(in the rows, 128 means zero)
Rotation paths and how fast each direction turns (degrees a step)
Each turn is a multiple of 5 degrees from 10 to 175, or 0.
Each row of a path follows its step; steps can be skipped.
Path 1:
step 2: [126 134 133 127 118 132 123 123 131 128 154 128 134 131 113 127 140 135
 130 115 143 118 122 130 128 139 137 127 136 137 116 132 138 133 124 127
 132 127 132 125 130 133 126 124 126 128 114 128 109 135 125 125 135 119
 135 121 128 118 129 136 146]
step 4: [134 128 131 120 119 112 129 131 128 128 134 126 133 131 136 135 124 124
 124 136 137 125 110 140 124 123 129 127 127 140 138 118 143 114 133 133
 138 124 146 120 131 127 123 119 128 111 129 126 129 113 132 125 134 121
 106 135 122 120 123 124 130]
step 6: [112 126 130 117 136 123 110 126 137 139 128 129 129 126 137 119 122 120
 134 130 128 131 138 135 113 142 117 125 116 140 124 126 141 127 111 140
 127 125 139 132 135 128 115 135 114 134 125 126 130 130 116 128 127 126
 126 127 137 128 130 134 112]
step 7: [135 128 128 128 122 134 137 137 134 114 124 141 125 122 124 141 103 127
 133 136 122 136 115 127 133 122 132 142 128 136 124 138 126 113 142 139
 124 121 123 124 129 122 113 136 110 134 127 128 129 129 131 124 129 129
 131 121 124 125 123 130 116]
step 15: [123 118 129 129 130 139 124 129 126 123 136 135 103 135 130 123 119 127
 124 148 115 131 128 127 133 131 124 126 135 130 126 143 138 128 143 129
 140 131 134 124 139 122 142 142 120 135 122 132 138 133 133 124 129 130
 126 110 129 121 122 127 117]
step 16: [121 120 140 131 118 145 122 139 118 114 141 125 125 112 138 136 129 118
 121 119 132 131 119 143 119 115 130 128 138 126 137 130 130 122 133 135
 127 119 128 131 129 122 130 126 129 125 124 128 123 134 124 133 117 128
 116 144 118 142 134 123 136]
step 18: [122 128 121 121 130 136 128 146 123 128 130 129 123 122 122 122 138 128
 132 137 128 124 129 113 114 125 126 121 125 126 126 120 131 129 118 130
 147 121 123 127 136 129 126 116 122 130 128 142 117 124 103 111 133 121
 120 116 124 139 129 122 117]
step 20: [137 129 117 121 131 121 126 131 139 136 127 115 127 119 144 131 136 125
 125 117 124 128 128 103 125 127 134 132 135 134 119 112 136 130 121 130
 116 121 126 109 135 129 139 130 124 130 119 127 127 132 129 127 138 140
 127 142 116 129 124 135 137]
Speeds:
[129 126 127 125 128 126 125 128 126 127 126 130 134 129 129 129 128 127
 130 127 127 127 129 127 124 126 126 128 127 126 124 125 128 126 128 127
 130 125 129 129 127 123 128 125 130 130 128 131 132 125 131 126 127 126
 127 126 130 128 132 125 129] => 55
[132 124 121 130 126 130 129 129 131 127 126 127 129 131 128 128 129 126
 126 128 127 130 127 130 128 129 131 129 128 127 130 127 125 124 130 124
 129 128 124 129 128 127 129 129 129 131 126 125 130 127 127 126 125 129
 132 126 127 128 127 131 125] => 175
[126 128 129 129 128 128 128 130 126 128 129 130 128 128 130 130 129 127
 128 130 127 124 125 127 124 129 133 125 127 129 126 123 130 129 128 127
 127 127 125 129 132 126 128 126 126 127 132 122 128 131 127 127 128 129
 130 132 130 131 128 127 128] => 175
[130 133 127 132 129 130 128 128 130 130 126 126 128 124 128 131 129 130
 133 130 127 126 123 133 125 123 128 131 125 127 129 126 131 130 129 125
 130 128 127 128 127 128 128 130 130 129 129 128 128 126 128 130 130 128
 126 127 128 128 129 127 128] => 80
[130 128 129 125 129 129 125 132 128 130 126 127 127 127 124 129 123 129
 128 128 128 125 130 124 128 131 128 131 125 128 129 127 129 127 127 128
 128 127 124 129 130 127 126 129 131 130 125 128 132 133 129 131 130 126
 127 131 128 125 128 131 130] => 55
Path 2:
step 4: [129 127 132 134 124 137 118 128 124 136 132 130 129 137 132 140 128 134
 133 143 137 117 138 130 142 132 134 133 136 125 131 128 132 130 136 125
 137 113 130 122 120 121 136 131 146 135 134 125 138 112 137 110 118 134
 129 123 112 133 130 132 127]
step 7: [131 133 119 131 126 129 133 122 133 126 140 124 141 117 121 128 135 115
 132 138 118 129 135 134 120 121 119 137 111 114 123 136 128 123 141 129
 137 126 134 120 136 128 131 136 136 113 135 129 127 124 127 117 133 126
 134 124 124 148 127 143 126]
step 8: [123 127 129 126 116 116 116 132 118 132 129 122 119 127 140 137 114 123
 128 141 125 128 131 136 126 112 128 122 117 122 112 131 118 123 127 124
 132 129 128 132 114 124 123 128 119 132 136 136 145 135 115 123 130 139
 133 131 126 132 134 144 124]
step 11: [136 133 140 123 121 129 126 124 135 128 139 132 125 113 137 120 124 138
 123 138 125 129 128 143 134 127 137 132 120 135 115 135 134 120 120 112
 121 138 128 133 126 139 118 138 146 125 121 121 140 132 136 135 134 126
 136 127 127 139 130 121 135]
step 13: [121 118 128 119 131 123 111 122 139 140 140 133 132 128 128 118 118 137
 120 134 126 125 126 122 132 138 126 128 139 129 128 132 128 117 125 129
 141 123 122 128 119 138 119 129 121 133 135 131 133 129 119 125 145 133
 135 145 147 137 129 136 125]
step 15: [134 128 128 123 130 139 140 134 121 129 133 134 128 115 121 127 120 128
 125 132 128 128 132 125 119 137 118 127 117 138 123 139 122 126 129 127
 127 117 138 111 133 138 130 128 133 129 129 152 121 130 122 128 148 121
 139 132 117 141 129 126 117]
step 18: [128 122 146 118 125 126 127 120 125 141 134 141 131 136 125 126 123 132
 120 144 131 129 114 118 122 123 133 120 131 131 140 126 118 122 129 139
 115 135 113 117 127 127 133 138 123 122 128 123 112 119 122 128 132 118
 132 130 129 142 133 123 129]
step 20: [131 122 124 135 135 115 135 136 131 116 131 139 123 120 135 140 126 132
 127 144 124 126 123 121 122 132 129 140 128 123 137 131 116 123 130 130
 122 127 139 109 125 135 127 122 123 107 123 136 139 130 118 127 118 127
 132 123 129 142 115 134 126]
Speeds:
[128 125 125 123 128 127 127 127 129 125 128 129 132 129 129 133 127 125
 129 130 126 130 129 127 124 132 126 128 127 131 129 132 126 129 129 128
 133 130 130 128 129 127 128 126 127 126 128 130 125 126 126 132 128 130
 125 125 126 127 128 127 129] => 145
[129 126 125 129 123 127 130 127 128 129 129 127 128 132 126 130 127 128
 128 129 127 128 127 125 130 129 129 130 131 122 128 129 128 125 126 125
 127 131 127 130 129 129 131 129 128 125 126 124 129 125 128 130 132 128
 127 133 128 130 125 124 127] => 55
[131 128 132 128 128 129 128 127 128 128 131 129 126 130 131 129 127 123
 128 127 133 129 128 126 128 132 127 128 128 127 129 128 127 126 130 130
 126 124 130 128 130 128 129 132 125 129 129 127 129 128 127 127 130 128
 127 130 128 124 130 126 134] => 80
[126 129 125 129 126 126 130 129 126 129 129 128 127 126 127 131 129 125
 129 126 126 128 129 127 127 127 127 127 128 126 126 127 129 128 127 131
 129 128 131 123 129 130 129 128 125 131 125 131 133 131 127 130 131 125
 126 128 129 126 129 133 125] => 55
[127 125 129 127 130 128 127 128 128 124 127 126 129 129 127 130 130 128
 131 127 129 127 130 125 126 126 130 131 129 130 126 127 129 127 128 121
 128 130 126 125 129 126 126 127 130 131 123 126 130 131 126 127 128 129
 131 128 127 126 130 128 133] => 135
Path 3:
step 3: [125 116 112 127 141 136 131 146 126 125 131 125 126 124 134 121 119 133
 124 132 137 123 125 135 122 119 133 124 122 128 118 132 133 136 133 125
 118 107 138 121 120 133 116 125 150 133 127 128 123 142 140 129 117 127
 137 130 127 136 124 124 127]
step 4: [142 123 129 124 138 123 124 115 112 129 125 129 129 122 139 118 117 137
 140 118 128 116 129 127 138 118 142 135 133 124 135 134 119 133 133 142
 116 126 120 126 132 138 130 134 136 133 141 117 112 130 135 127 123 123
 128 122 121 122 118 131 131]
step 6: [134 110 127 132 130 127 126 131 115 130 121 115 119 138 124 119 138 128
 118 129 120 129 118 119 128 128 131 130 130 139 116 137 116 130 119 127
 141 116 122 118 134 120 124 127 149 135 128 129 126 135 141 141 127 144
 121 131 124 119 132 135 126]
step 9: [134 126 122 132 126 128 123 137 118 126 128 122 131 123 128 132 128 126
 128 137 125 136 118 133 125 138 148 120 111 131 135 139 119 134 118 123
 120 118 115 125 115 126 143 141 137 118 133 115 124 118 141 122 131 133
 118 134 128 124 123 124 114]
step 11: [129 132 119 122 137 139 137 141 116 120 128 127 135 133 123 116 112 130
 129 124 122 139 136 133 134 122 139 137 126 131 133 125 141 145 134 132
 127 113 140 133 128 137 128 126 149 127 138 126 125 126 125 136 124 142
 136 135 118 131 124 138 131]
step 13: [118 127 120 122 137 115 121 122 129 123 128 115 140 133 129 131 130 119
 114 131 113 131 116 131 138 114 133 130 117 131 138 126 132 132 128 129
 126 127 122 111 131 125 130 129 141 133 129 127 137 126 143 119 137 140
 138 120 126 118 140 113 124]
step 14: [118 107 121 137 138 121 131 124 123 124 122 116 132 125 130 122 132 135
 132 127 127 143 131 116 133 134 137 125 119 143 129 135 122 131 131 122
 123 124 117 138 135 134 126 117 137 131 129 136 131 145 132 146 125 138
 134 133 125 123 132 142 118]
step 16: [135 120 130 127 128 112 119 133 130 122 142 118 126 128 140 120 115 133
 126 123 120 132 114 127 125 117 128 132 121 130 128 126 132 126 130 138
 108 120 118 122 119 135 126 128 129 122 127 115 123 125 121 122 135 146
 121 126 133 111 119 143 133]
Speeds:
[124 130 128 125 131 128 128 130 128 128 126 129 131 129 129 125 127 129
 131 128 126 126 128 125 128 130 131 128 126 129 126 130 130 130 130 129
 128 132 130 131 124 125 126 128 126 129 128 129 132 126 130 126 129 130
 129 131 123 129 126 124 128] => 35
[125 124 130 131 129 130 131 131 125 125 129 131 128 133 126 123 129 128
 132 127 128 128 130 131 126 126 128 126 126 126 128 126 126 126 130 127
 129 128 132 127 126 128 127 128 130 129 127 129 127 130 125 128 127 127
 126 125 126 130 130 131 129] => 90
[125 128 130 128 124 130 125 129 132 127 128 127 129 128 131 128 127 127
 125 126 127 130 130 130 130 122 124 130 129 128 125 128 130 128 126 128
 129 128 128 127 125 129 125 128 134 131 126 127 127 125 130 131 128 129
 126 128 125 127 127 126 126] => 145
[127 124 127 127 129 127 130 127 132 129 125 130 129 128 126 125 132 124
 127 125 128 128 128 130 130 128 129 129 129 128 127 127 126 126 130 127
 131 128 125 129 127 132 127 126 125 126 127 129 133 128 132 129 131 131
 127 129 131 128 133 128 125] => 55
[131 126 131 128 131 131 127 134 129 126 130 127 125 125 127 127 126 128
 127 130 127 125 125 127 127 126 127 130 127 128 126 127 129 124 131 125
 127 130 130 127 130 131 128 127 128 127 130 128 129 123 130 127 128 126
 132 127 129 126 129 128 130] => 80
